Each path below is one point turned by a fixed rotation once a step. After each direction that follows a path, write how fast that rotation turns it, in degrees a step (0 if it stays still).
Each turn is a multiple of 5 degrees from 10 to 175, or 0.
Each row of a path follows its step; steps can be skipped.
Rotation 1:
step 2: [  9 -29 -14   6 -11  12  -7  27   6 -14  15  13 -39 -14   1  -3 -18   9
   9 -58 -22  20  11  -8  18  -5  41  -4   5   8 -20  11  26  -9  24 -13
   2   7  22   9  12   7  24 -11 -46  40  41]
step 4: [ 11  47 -10  -6  49 -29   5 -38 -13  33  -7  -1  10 -35 -11  19   6   2
 -23   7 -23  19 -14   2  10 -10 -16 -23  -4  28 -20  29 -12   0  -1 -27
  17  17 -21 -24 -51   2  11   2   7 -19 -13]
step 5: [ 41  11  -8   5 -25  -6 -10   6 -33   7  15  20 -10   0 -47  -5   9  -3
 -18  12   9  -5 -21 -32  39  26   4 -47 -17 -25 -24  43 -24 -10  24  21
   0 -16 -18  17  14  10  20  -2  29  13   1]
step 7: [-40 -12 -10   3 -13  16 -27 -11  12  18  -2  17  -1   0  17 -14 -16  29
  -7  24 -20  13 -19 -20 -29 -23 -44  15 -36  -5   8   7  20 -44 -35  -5
  18  44  17   2 -22 -17  -2   5 -23   8  28]
step 8: [  1  -7  15  57  32  -6 -30  14 -31  -3 -18  -5 -31 -27  -7  -3 -30   8
   6  12 -16 -29 -10   3  10  17 -27 -32  17  11   5   7 -28  -4 -29 -19
  17  29  22 -22  22  29  -8   4 -31   8 -19]
step 9: [ 28  10  38  17  15  -7   3  50  11  31  32 -18 -16 -10 -16  13  23 -12
  20  -9 -20  34   1   5 -11   8   7 -14  -3  -5 -11  13   1  27  23 -13
  -6  -6 -29 -35  33 -17   8  -7 -23  54  -9]
step 12: [  4   8   7  10 -20 -19   2 -46   3  15   2  22 -36 -13 -42  30   2  53
 -26  -4   8   5  14   5 -30   1 -10 -54  11   8 -37  30  21  -4   1   0
  13 -14  24  -1   1   8  19   4  -2   4 -25]
step 13: [ -7 -26  -2   6 -16  27 -31   0 -30  19 -20  37  11  23 -30 -18   0 -28
   8  29 -17  27 -14   0   4 -28 -27 -26  32  17 -31  10   5  -5  16  33
 -22  -7 -28 -22  -9  -1  16 -22   7  32 -19]
step 16: [  2   8  61  34  30   5 -12   5  10   1 -41  36 -13 -11  12  20  30   5
  18  -2  12   2 -18  36  -7   6 -13 -14 -49 -19  24  23  18   9 -13  20
   4  -2  -5 -22  13  18  10 -11 -18  12 -26]
Speeds:
[  1   2   1 -11  -3 -17   0   2  -3  -8  -1   3   5  -9  -6   5   7   3
  -8  -4   4   1  -4   3   0  -7   6   0  15  12 -12   2   0  -2   7  11
   4   2  -3   8  -6  -5   3  -4  -4  -5   1]  45
[  1   8  -6  -3   0  -5   3  -2  -3   4  -1  -5   0  -6   3  -3 -15  -8
   9  -6  -6  -3  -3  -3  -1   0  -2   0   0  -8  -5   7  -9  -7   5   6
  -3  20  11  -2   2  -3  -3  -2   6 -14  -3]  110
[  9   0   1   4   0   0  13  -6   4  -1  -7   1   6  -6 -12   1  -4   4
  -3   1  -3  -1   0   0   2   2  -5   0  -3   5  -3  -5 -17  -2 -17  -4
  17  -3   1  -1  -1  -4 -11   5  -2  -4   8]  100
[-15  -5   1  -6  -3   2  -1  -8   7   6   4  -3   8  -2  -7  -2  -6   0
 -10   7   2   7  -1   5  11   5   3  -1  -3   2 -10  14  -1   1  -3  -2
 -13  -8   0  -5   4  11  -6  -5   0  -9   5]  45
[ -8   9   2  -1   4   8  -3  -3  -1   6  -2   0 -17  -1   1   5  -3  -4
   3  12  -2   3  -6   2   5 -14   4  -4  12  -9  -9  -5   4  -1  -6  -3
  10  -6  -4   1   4  -3  -1   5  -8  -9  -9]  80
[ -7  -1  -3  -4 -12  -5   5  -2   7  -8  -1   4  -7  -8  -1   9  -4  -8
  -2 -10   3  -6  -5   3  16  -6   3   1  -9  -6   9  -2  11  -2 -10   3
  -5   1  -2   2   4  -9   0   8   5   9   5]  80
Rotation 2:
step 0: [-43 -10  22 -19 -23   6 -14   0 -22 -31  -4  33 -38 -12 -21  34 -15 -36
  17  39   1  21 -19 -28  13   9  31 -23 -15   3  16  25  14 -23 -16 -61
 -14   3  -6  11  17 -18  22  -7  16  22   7]
step 1: [ -1  -6 -18 -40  12   5  17  35 -50  -3 -18 -20  23 -33  19  -8 -15   3
  -5  -1   8 -26  16 -18 -17  15  32  21 -56 -18 -26 -20 -44 -13 -11  -5
   3  23 -22  -3 -19 -20   3 -10  47 -26  10]
step 2: [ -6  10  13  -9  -6   6 -32 -18 -37  -5  -4 -18  16 -21  39  21   0   1
  24  13 -10   9 -18 -46 -26  11  -6 -35  30 -16  72  10  -8 -32 -38  -8
 -16 -12  -4 -10   0  23  13 -36 -14 -32  -5]
step 3: [ 12 -29 -24 -38  14 -10   1  19  22   0   0  19  18 -29  44 -28 -15 -29
  12 -35 -17  31  24 -41  -3   9  -9  50  -9 -16   8  28 -31  22  18  19
 -16   4  -2  53  -8  -9   3  -5 -19 -18   9]
step 9: [-14  34   7 -10   7  34  57  -9 -21  -7 -32 -31   0  13 -20  39   3 -11
  17  19 -17  41  17   5 -24 -14   7 -13 -26   4 -10  -8   1 -19   0  44
 -31  -5 -38 -13 -32 -18  -2 -26  39   7  18]
step 10: [ 17 -23 -15  18  -5   6  -7   3 -19  -4  15 -58   4 -48  20  53  -9 -12
 -16  -3  22 -12  17 -34  13 -21 -65  -4 -16   7  17 -26 -13 -10 -25  19
   7  -3   6  16   2  26 -26 -18   1  12 -30]
step 13: [ 15  24  11 -17  -9  37  -4   2   9  21  31 -13  16  16 -35  12  17  31
  11  -9 -14  -8  -1  40  34   2   8  35 -20   9   2 -14  -4  15 -16  36
   3  48  48 -30 -44 -19  27  28 -15   0  15]
step 15: [-12 -31 -16 -32 -33   6 -22  37  17 -33  14  14 -12  36  23  32  -8   2
  -9   8  16 -25 -13  48  24   4   7  36   3   6  11  15  27  21  28   5
  -7  52   5   1  -9  23  15  -6  23  42  17]
step 16: [-26  22  41  33  16 -19 -14  21 -31 -27  -7   5 -16  10  -2 -26 -25   8
  -8   9  38  23  14 -25  -7  24  44 -38 -28  -6 -14 -21  25  -4   3  -3
  40  40   0  -8  18  -9  10 -24   6  45  10]
Speeds:
[ -6  -1  -7   5  -2  -9   5  10  -3  -5  -5  10   4  14   1   4  -4  -5
   8   8   3  -5  -9   9  -3   3   3   1  -6   5  -9   3   6  -8 -12   2
   7  -1   2  -2  -3   6   3  13  -4   8  -3]  45
[  5  -1  -3  -4   4  -6  -2 -14   0  -9  -4  -3  14   0   8  -9   5  -9
   2   9   1  13  -8  -1   1   3   7   6   8  -4 -11  -4   1   0   6   0
   3   2  10  -1   7   9   4  -7   5  -3  -1]  25
[ -3  -6   4   5  10  10   3  -3  -5   2  -5  -7   8  13  -1   7  -7  -2
   0  -7  -3  -4   9  -2  -3  -2  -8   4   3  -4  -4   9   0   0 -11  -6
   1   4   9 -13  -2  -1  -1  -3   9 -12  -9]  90
[ -2 -14   2  -3  -2  -7   4  -4   2  12   0  -6  -8  -3   1   1  -5   8
   1   6   4  -5   2   0   5  10  -8   8  -7  -1 -12 -10   3  -9   2   2
   2   9  -4 -11  -6   8   0  -9  -3  -2  10]  125
[ -1  11  -9  -2   9  13   6   5   9  -8  -4   4 -15  -1   1 -14  -3  -4
   5   1  -7  -2  -1   1   7   4  -4   5   0  -7  -3   0  -6   0  -2   9
  -2   2  -6  -8  -1  -1  10  -8   0   3  -8]  170
[ 10  -9  -1   5  -1   7  14  -4   5  -3   1   5   6  -2  -2  -9 -13   7
   9   5  -1  -2   1  -4 -10  -3  -1   0 -10  13  11   4  -3  -2   5  -1
  -2  -9  -2   0   8   9   5   0   2  -7   3]  20
[  9   7  -3   8   5   6  11  -4   4  12   7 -11  -1   3  -8  12  -1  -9
  -2   5   9   1  -1   6   5  -4  -2   5   6   3   0  -3   9   6  -3   9
  11   1  -9  10   8   2   7   0   2   1   1]  20
Rotation 3:
step 1: [-36  33  -5  12 -35 -11   8 -14  -8   0 -29 -13  22 -37 -13 -46  -7   3
 -10  40 -17  23   0  -8 -15  -1  31 -17  -4  47   9   9 -13 -15 -30 -41
 -27  -7 -17   8 -13 -29   8  18 -45  -3   4]
step 2: [ -7  16  13 -17 -63  -2 -11 -23  -8 -24  29 -18  58 -13  18  -8   3 -40
  23   4  14  10  -6 -14  21 -14  -2 -39  -5 -10  10  19   1  17  21  -1
  44 -23  -9  -4  11   6   5  -2 -45  24 -27]
step 4: [  6 -16 -16  66  -4 -29  -5  19  16  -9  -6  -4  12  -7  -5 -22 -22   9
  16 -47 -23  13   8   9 -41 -23 -25   2  10  26   7  17  19   2 -25  13
 -24  13  11 -36 -22 -46  22 -38 -12   9  26]
step 5: [ -4  17   2   4 -43  14 -16  29 -58 -11 -24 -16  46  12   1   2  23  22
  26  -2  18  -5  20  29 -14 -33 -16   0  18   8 -37   4  25   6  12  37
   9  26  13  32  -7 -12 -15 -28  17  29  22]
step 6: [-14  54  -3 -26   7  38  23  48 -10  14   1  -9 -12 -14  11   0  16  20
  31 -31  30  15 -10  -3  14  -2  30  34  16  10 -48 -31   2  23  20 -14
   1   7  27   9  20 -29  20  22 -20 -24  -8]
step 9: [ 35  -7  11  -7 -16 -10  36 -24  16 -12 -49  12  10  -2 -43 -23  -8 -17
   1 -14  33 -26 -12  16  14 -13 -15  48 -30 -11  18 -12  25  17  31 -12
   1  -6  17   9   3 -36  18  35 -38 -16   4]
step 10: [ 12 -20  26 -13 -53 -55  30  29 -13  23 -24 -16   6   4   1 -28   0  -5
 -33  -8 -21   7 -20 -25 -23   9 -38   1 -16 -13 -25  -9  -3  -8  -6 -55
   5  14 -17  24  31  11   9   4  -7   9  24]
step 13: [-21   6 -22   6  11 -45  15  10 -37 -38  10   5  21 -42   9 -23   6  10
  22  18   5  48 -18 -43 -11   2  16  29 -26   9   3   0  34 -53  -4   1
  -8  -9 -12  -5  25  -6  18 -29   1  -1  24]
step 14: [ 18 -16 -37  29 -16 -12 -24  37 -22 -24  39  -6  19  -9   9 -11 -38 -48
  35 -26 -16  13   4   3   7 -49  18  18  -4 -15  -7  22  20  23   8  35
  -8   0  13  14  31  22  -2  19 -27   4   1]
Speeds:
[ 15 -12  -1  -3   2   3   2   7   5  -8   6   3   4  -6   2   2  -7  -3
  -6  -2   3  -2  -1   9  -5  10  11  -4 -12  -6   8  -2   5  -3   8   7
  -3   6  -3  -1   2  -5   5  -4  -4   9  14]  70
[ -7 -10  -1   4   4   7   9  -4  11  -8  -1   9  -9   4  -1   6   6   0
   5  -2  -8  -1   1  -2  -7   3  -3  -6   2  -4   0   0   2  -1   3   2
   7  -9  -3  -7  -5  -5  -8 -20  -1 -12   0]  85
[ -2  -3   1 -10  -7   4  -8  -2  10   0  -4   1  -1   7   6  -2 -13   6
   5   0  -6  15  -9  -2  -1  -6  10   7  -5   8  -2  -6   7  -1  -2   8
   7   2  11  -2  -1   0  -9   4  12  -2   5]  45
[-11   5  -1   3  -2   2 -12   5 -10   4   6   3   3  -6   4   4  -1   2
   3  -4  -4  -1  12   2  -3  14  -7   9  -2   1  -1  -8   9  14   4  11
  -1   4   0 -12  -4   3   2   0  -1  -8   5]  35
[ -5  -5  -7  -1   7  -5  -2  -4  -8   9   4  -5 -10  -2   1  -1  -4   2
  -1  -2   7  -8  -5  -7   1   4  -4  -8   5   3  13   6  -3   7   0   0
   5  -3  15  -2   3 -14 -11   1   4   6  11]  90
[ -5   6   4   9  -2   0   4   4   5  -5   8   9   7   2   3   9   4  17
  -3  -2  -7  -6 -13   1   6  -3  -2  -2   4  -7   3 -10   7   4  -7   1
   0   2  -2   4  -3 -10  -6   9  -5  12  -2]  25
[ -6  -4  -6  -4  11   6  -2  -2  -1  -7  -5   3   3  -6   0   8   8   7
   6  -1  -1   3  10  -9   0   3  -4  -8 -14   8 -10  -6  -1  -2  -3 -13
  -4   1  -1   9   5   4  -3   6   5   6  12]  145
Rotation 4:
step 2: [-10   2 -27  31   1  -7 -24 -36   7  -4   1 -30 -10   4  -9   9  16  24
  -2   8  29 -15 -49  38  -3  -1   5   8  -9   9 -14  15   0 -17  32 -13
 -14  -5  -1 -38 -25 -27   5  -4  11  36  -8]
step 3: [  1  16   4  -1 -33 -12 -11  16  -8 -13  10 -42 -44   4  18 -36  -4 -21
  22 -10   1 -16  -8 -17  20  21   2 -19  12 -22   2  -6   2 -13  46 -33
  -4  17  16   8 -18  24 -22 -20 -21 -11   4]
step 4: [ 20  20  -6 -10   4 -15  -1 -25 -45  -6 -12  13 -20 -29  31 -11  -6  16
 -30 -16 -45 -19 -36  17  -2 -33  -9  12 -12 -10  -9  23  -9 -10  -9 -10
  -2 -18  -9  14 -31  15  14 -27  19 -11   2]
step 5: [-12   9  -8  10   3  13 -29  10 -25  -7  19 -28 -10 -32 -12  -7  19  37
  -3  18  15  -2  19  30 -20  30 -10 -12   5  12 -25 -29 -24 -33  33   7
 -25   1  -7  21  -4  -4   5   1  38 -16 -18]
step 6: [-24 -31 -22  27 -14 -11 -30 -29 -14 -20  -4 -33 -35  29  -7 -14  28  10
 -18  26 -29  -9  -6 -34 -12  12   7 -12 -28 -19  13  32   0  -4   9  -4
  -1   9   8 -10 -11  12  27  -5 -16  -1   9]
step 7: [ 23 -14  -1  -5  40  -7   1 -13  -9   9  13  -3 -16  14   0  -9   5 -23
   0 -19   1 -30 -31  10  25  15   7  -8  23  34 -10  36 -35  -2  46 -19
  -4  -1 -18  26  -9  11  -4 -27  16 -32  19]
step 11: [  0 -17 -32   6  -5  22   3 -13   0 -11   2 -16 -23  41 -16  28   1 -13
  11 -15 -19  17 -30   4  -9 -25  13  -4  25  13  -3  28  13  -2  10  32
 -16   4   8  11  35  19 -32 -29  22 -37  -4]
step 13: [ -8  18  -9 -12 -10  28  -5  11  14 -13  -3 -11  -5  -3 -19  31   7   2
  32  13 -43 -28 -30  24  41  30  24  21 -23 -12  -3 -14  11  -6 -17  11
  -5  11 -26   0 -13  36  -8  11  -3   3 -31]
step 14: [ -9 -17   6 -17 -36 -26 -11   5 -18 -43  -2   3   3 -26 -24  19  19  -7
  22  30  16 -20 -49  -6 -19 -32   1   1  33   5  -5  -3  -5 -12   3  29
   7  -5  -6 -10   9  -6 -20 -39  -8  -2  13]
Speeds:
[ -3   5   1  -3   7   4 -11  -1   4   9  -4  -2  -1   6   0  -3   0  -6
  14  -7   3  -1   0   1   3   3  -2   4   2   3  -4  -8  -7   4   2  -1
  -3  18   1   8  11  10  -4  -3  18  -2  -5]  170
[ -5  -8  -6   1   4   7  15   2   4   0  -1  -4   7  -1  -7  10  -9   6
  -3   3   5  -7  -3  -8   1  -8   8  -4   1   0  -2  -2   8   3  -8  -3
   0  16  -9  12  -1  -5 -11  -4  -4   2  -5]  25
[ -1   3  -8   1  -3   5  -6   1  -4 -11   5  -3  10   7  -7  11 -12   2
  -5   6   7  10  -3   9  -8  -2  -6  -3  10  -5 -10  -3  -4   0   9   8
   5   1  13  -4  -1  -2  -1  -5   6   4  -1]  120
[  7   9  -2   3  -8  -6  -1  -8  -3  -2   4  -6   7 -10  11  -5   6  -1
  -8  -4  -1   3  -7   1   4  12  -2 -10   4   2  -8   1   7  -3  -8  -8
  -2  11   3   0  12  -7   0  -3  -1  13  -1]  20
[ -4   7   9 -11  -4   1   2  11   1   5  -5  -8  -5  -5  -3 -15  -6   7
  -3  11   4   0   3  -2  -4   7  -1  -4  14   5  -4   1  -9   1   7   0
  10   4  -3   2   5   0  -3  11 -11  -2   1]  155
[  0   7  -2   5   7   0 -11  -3 -10   2  -8 -11   7   5   4   3   0  -9
   8   9   0  -3  11  -3   1   0  11 -12  -4  -7  -2  -1   3  13  -2 -10
   5  -5   5   2  -7   2   0   3 -10  -1  -2]  115
Rotation 5:
step 0: [  1  -4  -8  -4 -25 -15  26  13 -14   3 -13 -14 -18   6  19   0  -4  30
  20   1  26  -8  48 -14  11  12 -16  -3   3  21 -15 -15 -48  -9 -24   1
   1   2  24 -25  10 -70 -11   5  -4   0  18]
step 3: [ 12   8   7   6   0 -32  20 -31 -16   7 -43 -38  -1 -25  18 -15 -17  32
   5  14   6   0  41 -30  14 -28 -15   6 -21  11 -35   1 -13  27   7   0
  -1  -1  28  18  12 -26   3 -11 -16   4  35]
step 4: [  6  -2 -30 -15  -7 -18 -30 -11 -10   2  -4  24  -3  -8   9  16  -1  31
  -8 -20  33  -6 -41   2 -15 -17   0   1  28 -10   9  -1   4 -17 -23  16
 -38 -12  35 -48 -10 -25  23 -29   6 -29  22]
step 5: [ 43  21  14 -18 -29  34  18   8 -29 -26  -7  -3  22  -8 -29 -24 -25  -8
 -13  10  27   6 -20   1  -5   3  -8 -11  38  16  14   7  24  -3 -45  -3
  21  -7 -29  22  -3   7  21  21  -6   9   6]
step 7: [  6  -2 -11 -14  23 -27  -6 -23  11  14   2  -3  27 -24 -23  33   6  22
  -7  13   3  -8 -34  -7 -17  -6 -16  -9 -16 -12  -5  -2  16   4  -3  20
 -22 -14 -12 -17 -17  -8  18 -67 -31 -21  44]
step 9: [ 28  17  -3  11 -39   1   7   1 -19  26 -30 -10 -33  -8 -10 -14  -9  23
   2  12   4 -11  -5  -7   6  49 -23 -14   3  31 -12  16  10  42  14  10
  -4  22  17  23 -12 -42  -2  -3  11  38 -10]
step 10: [ -6  -2   1 -20  33   6   8   3 -16   4  28  19   6 -49 -18  -3  10 -11
 -35  -3   1 -15 -15  -6 -14  28  23 -37  -6  -5 -10   7   8  -7   9   2
 -38   9  14 -52 -14  -1   6 -39 -25  13  26]
step 14: [ 14 -16  30 -35   6   8  17  25  -9   4  35   9  46  -9  14  -7  -9 -23
 -44   1  -5  -1   8  30 -13 -11   3   3  44   0  13   0  16  48   2  -1
   7  35  12   3 -12  22  15  23  -6   1   2]
step 15: [ -2  29 -20  14  14 -15  -3   9   4   4  -3  -7  -7  14  -4 -19  22  31
  26  35 -21  10  14 -26  -7  34 -32  -9  25  -2 -14 -13  -8  51  13  18
  -4  24  -6  40  -6  21 -15 -29 -17 -14  23]
Speeds:
[  3  -7 -14  -3  10   4   2   6   3   3 -11   5  -7  -2  13   4   1   8
   6  10  -5   4  -1  -4  -6   3  -4   0   3   6  -8  13  -4  -2   6 -11
   5  -6   7   1  -5  -2  -5  -3  -2   9   5]  120
[ -4   0  -7   2  -8  -6  -3  -9   5   3 -15   4  -3   1  -1   1  -3  -5
   1   1   0  -6   4   5   0   4 -13  -3  -3   8   5  -4  10  -1 -11   2
   0   0  -7  12   3   7  -3  -6 -19   5  -1]  175
[  3   3   2  -8   1   2 -13  10 -11   6  10  -7  -5  -8  -1  -2   6  -5
  -4  -2  -2   8   0  -1  -9  10 -11  -5  -4   2  -1  -5 -11  -3  -3   2
  10   0   0  -1  11  13  -2  -2  -4   2   4]  80
[-11  -8  -2  -6   4  -5   2  -2   3   2   9  -3   3  -6   1   2   1  -6
   7  -1   2   0   2   0  -2  -5   2  10   0  19   5  -8  -4  13  -5  -4
 -13  -6  -4   0   3   1   2  -1   7   9  14]  100
[  6 -10   4   1   7   6  -9  -3   4  -8  13  -6  -5   1   3  -8  -2  -3
   4   2   5   2  -2   5   2  -7 -13  -1   2   4  -9  -3  17  -7   2   3
  -6  -3   1 -10  -4  -3  -9 -11  -1   1  -4]  120
